In the data rows, the value 128 means zero.
Here are some numbered points:
[155 106 126  74 119 105 120 124 154 111 108 128 185 120 148 140 143 132
 135 104 158 125 137 137] 0
[137 135 123 168 116  83 109 135 133 131 154 126 171  90  95 133 123  89
 105 131 230 137 127 131] 1
[129 125 108 162  89  73 112 140 159 116 118 128 115  91  81 159 129  92
 162 116 117 133 132 131] 2
[136 130 122 109 129 134 140 119 143 112  97 127  82  83  64 141 132 130
 138  93 153 126 135 127] 3
[119 123 134 169 131 148 141 163 125 134 143 130  99 122  94 127 115 154
 111 160 117 120 125 124] 4
[172  57 124  59 131 131 159  78 140  83  26 110 134 103 139 133 137 158
 154 139 151 118 136 146] 5
[139 140 135 175  82  95 108 131  84 145 166 126 162  83 137 121  92  70
 113 110  95 135 127 127] 6
[124 174 143 154 127 130  98 140 120 159 193 119 151 126 132 105 127  99
  82 122 110 134 115 114] 7
[108 161 123 132 138 113 113 153 135 141 162 135 191 131 143 148 102  95
 104  82 149 133 120 128] 8
[134 111 119 163 105 103 132 135 159 112  86 131 117 130 147 119 120 131
 135 136 125 127 135 133] 9
[155 114 132 145 138 116 123 120  69 136 123 129 191  96 127 122 125  94
 130 134 147 133 136 121] 10
[  0 159 110  99 152 170 151 159 101 168 173 173  53 165 162 150  89 162
 120 142 104 101 107 114] 11
[  5 187 138 150 201 255 163 147 140 194 220 146  45 255 213  85  93 204
 109 159  87  99  89 107] 12
[ 69 195 148 191 130 170 124 141 125 173 240 136 139 118 124 118 102 133
  87 168 177 127 111 121] 13
[107 150 129 219  96 115 109 172 124 158 181 134 195 133 169 145 116  96
 120 118 208 134 119 122] 14
[108 151 136 181 135 130 118 144 111 151 207 130 132 135 125 115 125 105
 111  90 160 133 115 124] 15
[101 132 121  76 126 112 124 156 113 136 110 139 120  89 137 144 107 117
 123 119 155 131 120 130] 16
[157 116 130  77 135 121 140  97 128 122 125 109  63  85 128 108 122 122
 131 121  65 130 138 130] 17
[122 124 123  60 124 131 134 134 113 123  94 135 112 154 108 143 120 143
 142 170 148 125 125 125] 18
[152 119 135 165 109  95 108 142  83 123 155 125 197 130 101 121 143 101
 115 131  88 137 126 127] 19
[127 158 129 174 131 117 117 154  93 128 163 120  84  81  92 123 120 132
  96 109 163 133 125 117] 20
[164 121 134 139 149 139 125 112 105 112  85 118 208 108 112  97 152 129
 158 124 140 129 140 128] 21
[163 126 127 110 116  90 120 142 109 104  50 119 194  89 106 136 151 121
 132 133  98 130 141 134] 22
[165 105 135 131 110 124 116 119 152 117 113 111 137 153 126 123 122 111
 150 136 146 138 133 129] 23
[141 122 136  92  98 121 120 124  95 131 148 130 217  65 145 129 119 108
 113 136 219 137 125 127] 24
[106 163 144 196 128 150 115 120 129 159 236 130 141 118 120  98 141  99
 108 181 161 130 116 119] 25
[155 124 152 169 112 136 118 132 167 126 161 119 209  92 110 105 157 111
 101 151 151 131 130 131] 26
[152 116 129 122 113 104 126 134 173 108  70 133 140 132  96 138 147 141
 115 107  97 138 139 130] 27
[141 120 128  87 148 126 127 141 100 123 125 127 114 120 128 105 128 125
  98 123 185 133 127 127] 28
[ 87 141 137 211 138 169 141 136 109 153 201 137 152 199 128 129  93 135
 115 179 170 114 110 124] 29
[169 100 125 105 136 110 113 123 101 118 113 132 146 153  89 120 120 127
 143 112 181 139 139 128] 30
[ 97 158 130 146 136 142 135 150 107 141 157 138 162 172 128 139 117 127
 134 126  38 116 119 124] 31
[160 119 127 104  74  78 120 136 114 106  70 117 157 126  94 114 137  90
 119 175 210 136 137 139] 32
[ 93 172 146 140 140 171 120 141 118 168 179 120 152 156 215 122 128 135
 127 160  71 127 125 114] 33
[144 147 131 129 148 107 116 143  79 127 145 126 141  90 103 124 125  91
 110 124 169 129 131 131] 34
[101 126 109 134  98  97 130 147 141 120  76 145  39 118  82 146  96 133
 134 147 144 127 121 135] 35
[146 135 134 118 131 125 117 112 176 138 157 124 109 159 125 112 129 115
 123  96 112 126 123 130] 36
[155  89 123 133 126  99 138 125 131  90  54 120 143  99 115 152 127 145
 159 110 139 128 132 138] 37
[127 123 123  31 120 114 121 123 144 110 110 131 106 138 158 135 124 130
 117 147 186 135 129 127] 38
[156 114 117  51 117  83 117 155 146 111 103 127 131  69  85 155 136 100
 131 108 210 131 133 144] 39
[161 119 127 153 114 114 131 128 181  97  48 118 157 105 114 135 141 113
 139 147 123 134 144 127] 40
[156  85 120  72 127 105 134 147 161  94  28 121  62  42 121 160 149 118
 157 153 134 129 140 146] 41
[101 133 114 157 126 108 126 137 150 133 151 140  84 132 144 146 128 107
 125 146 196 136 124 125] 42
[175 113 129 118 102 110 118 101 100 107 105 108 198 111 126 101 132  90
 128  98 166 137 142 136] 43
[166 122 138 114 105 116 102 104  93 131 153 114 218  84 147  95 125  89
 125 122 244 137 123 138] 44
[137 113 122  89 119 105 124 159 119 120  98 127 191 115 106 134 133 116
 136 109 132 132 134 130] 45
[107 135 134 170 159 167 142  99 178 129 137 129 158 172 117 120 102 157
 125 111 169 124 126 106] 46
[100 132 126  97 138 161 137 114  81 138 157 134 160 159 141 135 113 134
 129 131 209 118 118 128] 47
[112 121 154 115 195 214 141  86  87 152 177 128 130 166 173 101 151 163
 155 158 111 110 119 122] 48
[ 30 188 134 149 155 195 139 133 151 199 224 155 114 251 190 118 104 141
 113 152 168 114  96 111] 49
[114 142 131 162 160 148 116 110  67 146 190 130 116 172 142 124 133 146
 111 175 114 127 120 115] 50
[117 141 138 115 135 162 137 109 146 147 155 126 176 149 127  86 120 132
 122 149  88 121 112 124] 51
[132 121 121 129 129 125 131 110 145 116 110 127 146 160 149 140 130 134
 132 141  99 140 138 125] 52
[ 53 156 131 164 145 162 132 161  84 170 216 143  88 241 163 112 110 147
  99 134 101 116 108 123] 53
Which three points above are nearest to each new point, looking only along the 5 directions in which the numbered points spread most? Their numbers follow each, nearest first.
[102 137 129 187 125 162 144 107  83 135 146 135  73 128 118 126 100 149
 129 128 197 119 127 116] 42 4 15
[171 115 143 160 118 120 120 148 157 128 140 110 119  94 105  90 145 104
  98 153 156 132 137 120] 23 9 2
[ 34 170 117 173 147 169 145 130 119 164 187 148  44 168 176 156 117 158
 141 131 190 112 111 118] 11 53 49
[ 48 167 118 104 130 135 124 111  86 174 188 148  54 139 121 164  64 138
 109 103 146 117 106 115] 11 20 50
[158 112 122  74 110 111 117 122 101 106  84 119  99  89 123 130 125 132
 137 131 225 140 139 134] 39 38 32
[141 134 119 162  85  74 119 129 106 114 109 125 231  48 144 154 110 101
 120 129  99 136 129 143] 19 10 6
[114 134 121  90 109  89 126 154 138 125 111 140  79 129  83 136 116 125
 111 154 105 127 131 137] 3 35 17
[116 152 130 123 114 107 112 151 121 156 201 132 183 107 173 117 103  97
 102  98 108 136 119 116] 7 8 6
[134 116 115 108 125  74 126 141 138 103  75 145 129  78 120 146 128 140
 132  96 146 129 133 140] 3 37 45
[170  75 128 181 135 126 140  89 163  89  54 125 131 119  98 114 145 151
 147 138  56 132 145 124] 27 40 9
[144 121 123  79 100  90 123 128 101 115  82 132 133 102 106 143 128 109
 138 106  72 138 131 127] 17 22 45
[ 83 162 122 183 144 136 128 156 184 154 140 139  97 215 165 144 114 144
 112 150 208 118 119 121] 46 29 42
[157 104 122  59 105 105 134 118 171 111  83 127 100  47  82 118 132 130
 158  85 107 133 134 132] 41 37 3
[ 61 160 114 130 139 135 125 139 112 154 179 148 156 179 172 141  81 137
 120 140 137 116 103 116] 50 33 29
[145 148 131  63  99 122 126 124 116 125 119 123  64  98 128 135 119 134
 132  71  59 130 131 143] 17 16 3
[148  99 113 128 128 113 132 130 128 102  79 127  76 101 132 148 144 138
 131  96 131 131 133 135] 3 27 37
[132 133 128 113 126 139 137  90 161 111  79 118  67 146 137 144 137 128
 134  80 187 125 130 134] 18 3 38
[181 102 136 164 137 137 131  92 146  97  83 111 219 112 118  92 159 135
 157 117 119 135 143 132] 21 40 22
[173 103 132  74 156 122 131  99 190  96  57 113  50 122  88 129 175 131
 139 128 166 133 140 131] 41 37 3
[116 137 128 163 120 130 125 129 129 132 152 134 165 139 137 134 139 118
 145 134 105 131 130 129] 36 51 52
[143 116 118 112 110  82 117 143 111 116 104 134 153  98 114 162 137 123
 109 118 121 130 133 123] 45 22 30
[178 115 137  94 124 120 128 153 134 110  78 105 100  84 123 110 168 122
 131 117 111 144 142 130] 37 27 45
[148 126 138 227 121 118 104 115 176 137 170 124 141 200 157  94 138  76
 105 154 164 139 133 131] 46 14 29
[147 114 120 111 108  98 125 139  96 109 110 126 116  89 131 122 141 115
 133 110 142 134 132 138] 45 16 3
[159 120 120  86 151 121 133 124 173 114  83 130 118  80 110 140 133 128
 128 114  83 133 136 137] 27 17 37
[120 128 117  94 135 111 120 118 135 119 107 136 102 105  72 147 109 135
 138  95 119 133 126 130] 3 16 17
[135 120 126  55 112 101 122 148 179 121 108 131 140 119  87 139  99 120
 139  66  65 130 124 120] 17 27 3
[168  98 136 148 143 125 125 108 131 118 109 122 148  67 138 115 144 112
 122 125  59 136 140 137] 22 27 45
[151 116 111 106  83  90 113 164 119 110 116 123 180  63 127 129 137 101
 114 115 145 132 135 136] 45 10 43
[140 125 117 116 102  79 119 156 108 115 123 136 155 119  89 147  82 100
 121 112   0 136 128 138] 17 19 6
[183  85 130  90 109 109 126  96 175  97  78 113 161  90 115 107 173 131
 144 115  66 134 142 138] 22 27 37
[152 142 144 160 114 122 114 123  83 135 173 118 139 116 119 123 144 104
 129  81 159 133 138 123] 8 34 10
[104 138 131 146 146 142 123 138 147 149 179 129 192 179 172 140 120  99
 126 147  77 124 122 124] 51 33 31
[148 140 133 191 125 110 106 119  91 141 174 125 154 153 106 110 120  98
 117 126 117 130 128 134] 7 8 19
[155 115 130 172 135 113 120 120 166 119 134 121 156  65 115 108 139 111
 149 144  52 133 129 131] 19 27 22
[182 111 129 101  94  97 124 122  75  96  71 113 108 143  90 125 128 120
 123  93 101 134 145 143] 22 37 45
[142  97 135  92 144 160 138  95 149 120 101 119 159 142 170 131 168 152
 143 117  98 125 140 123] 52 51 23
[173 101 131 150 144 130 125  95 139 112  81 107 125  88  85 102 111 117
 129 140 105 125 138 144] 27 37 40
[126 133 128 162 132 129 121 133 152 134 125 125 151 170 131 124 142 135
 125 146 127 125 119 131] 36 52 46
[ 21 183 128 205 166 173 136 129 121 182 245 155 145 172 187 153  63 135
 102 161 127 113  99 111] 53 49 13
[148 125 123 153 108  80 118 147 128 115  84 130 173  67 107 156 130 108
 115 178 167 129 133 129] 32 45 30
[111 128 117  99  98  86 116 153  90 124 174 125 145 129 138 143 108 111
 122 125 139 129 117 135] 34 8 16
[167 107 123 130 121  99 120 150  98 105  99 124 158  77 136 134 137 117
 131 108 141 132 139 128] 45 22 10
[135 127 126 121 105 104 116 146 166 119  93 137 178 138 154 142  78 127
 116 107 168 133 135 134] 23 30 0
[139 155 127 122 119  98 107 165 178 128 133 127 111 138 126 129 116  81
 113 104 163 135 122 125] 42 20 4
[132 120 154 169 152 184 132  83 119 151 171 115 160  96 129  90 170 120
 125 160 169 118 129 125] 8 51 26
[147 106 118  80 115 108 118 158 115 113  90 134  97  21 108 125 149 112
 122 119 162 137 133 137] 39 3 16
[ 27 183 131 193 166 183 141 165 120 189 229 158 108 188 141 145  89 161
 116 144  66 108 104 116] 53 33 49
[ 46 201 125  82 141 152 124 161 105 180 232 153 129 178 150 148  72 114
 105 119  39 115 105 116] 53 33 50
[156 112 127  89 149 120 126 115 151 128 114 129 155  96 144 118 141  96
 119 113 121 138 133 134] 45 0 30
[139  86 118 140 104 134 154  93  95  97  25 120  72  93  91 152 154 156
 141 136  14 129 132 134] 17 27 37
[ 86 166 126 183 134 138 127 131 102 150 173 149 131 168 154 128  76 119
 165 109 131 126 111 129] 50 15 7
[155  99 118 129 118  97 139 146 126  94  50 124 146  67 109 159 138 141
 144 112 117 129 138 144] 37 22 27
[136 128 137 102 135 113 111 140 122 144 164 127 162  85 122 107 129  87
  99 129 167 138 124 135] 34 8 10
[204  66 138 138 134 151 139  85 101  88  37 104 125  94 123  91 184 158
 147 141 126 135 142 141] 37 22 5
[146 116 123 111 117  86 119 169 143 118 129 125 131 165 115 151 128 100
 131 121 172 141 134 139] 30 23 3
[126 142 132 125 115 151 129 140 120 140 158 135 124 155 140 111 106 138
 119 133 128 122 120 130] 36 50 4
[118 128 116 125 106  99 124 156 108 125 117 128  87 118  61 154 120 123
 142 120 128 132 128 130] 3 2 35
[137 116 129  88 121 119 122 129 135 125 132 103 162 110 162 132 123 141
 127 147 124 134 131 127] 45 30 0
[152 122 139 162 120 143 139 124 173 117 100 126 129 109 176 118 129 128
 138 144  81 126 136 119] 52 9 36
[ 21 182 120  87 128 148 138 155  95 177 211 162  64 158 196 140  91 155
 123 137 146 118  96 117] 11 53 50
[169  83 125 175 125 116 124 126 158  91  96 113 160  73  86 126 151 124
 123 119 147 132 143 130] 40 37 27
[107 130 113 138  66  91 109 149  86 138 150 144  83 112 133 169  83 120
  96 125 155 139 127 138] 20 16 42
[118 125 131  98 114 129 126 129 144 139 145 140 137 158 116 146 126 127
 119 146  95 129 126 136] 36 52 4
[124 147 130 103 121 109 113 107 110 158 212 130 165 137 140 134 119  94
  97 139 232 132 121 126] 47 24 8
[132 134 128 143 111 118 118 141 129 125 141 120 177 136 133 110 126 125
 114 144 169 137 132 133] 8 26 23
[107 140 115 130 128  97 123 161  91 128 144 128 116 125 109 152  97 127
 137 105 130 133 114 135] 20 4 16
[136 123 123 128 122 100 120 135 148 114 106 129 159 138 111 158 118 112
 133 105 138 135 126 129] 23 9 30
[124 135 122 120 142 127 141 149 120 114  86 128 113 152 125 131 130 157
 137 127 169 126 133 130] 18 23 36
[147  99 125  64 146 100 120 129 196 109 104 125 151  66  89 136 125 118
 139 121 135 127 139 132] 37 45 3
[139 111 116 189  96  80 118 102 143 125 106 126 103  77 117 146 106 117
 122 142 182 134 131 137] 2 3 9
[142 118 120 154 102 107 126 108 142 107  69 139 115  90 114 175 143 124
 123 111 113 130 129 150] 27 9 37
[122 138 128 217 125 143 121 107 134 158 180 123 164 134 130 120 107 121
 101 103 107 132 122 126] 7 15 25
[147 116 133  89 110 116 121 131 142 123 125 124 114 128 128 124 133 100
 126 122 158 140 132 133] 30 28 16
[ 83 151 125 181 144 179 145 128 141 145 123 139 128 238 167 102 123 158
 144 165 105 123 117 108] 46 33 51
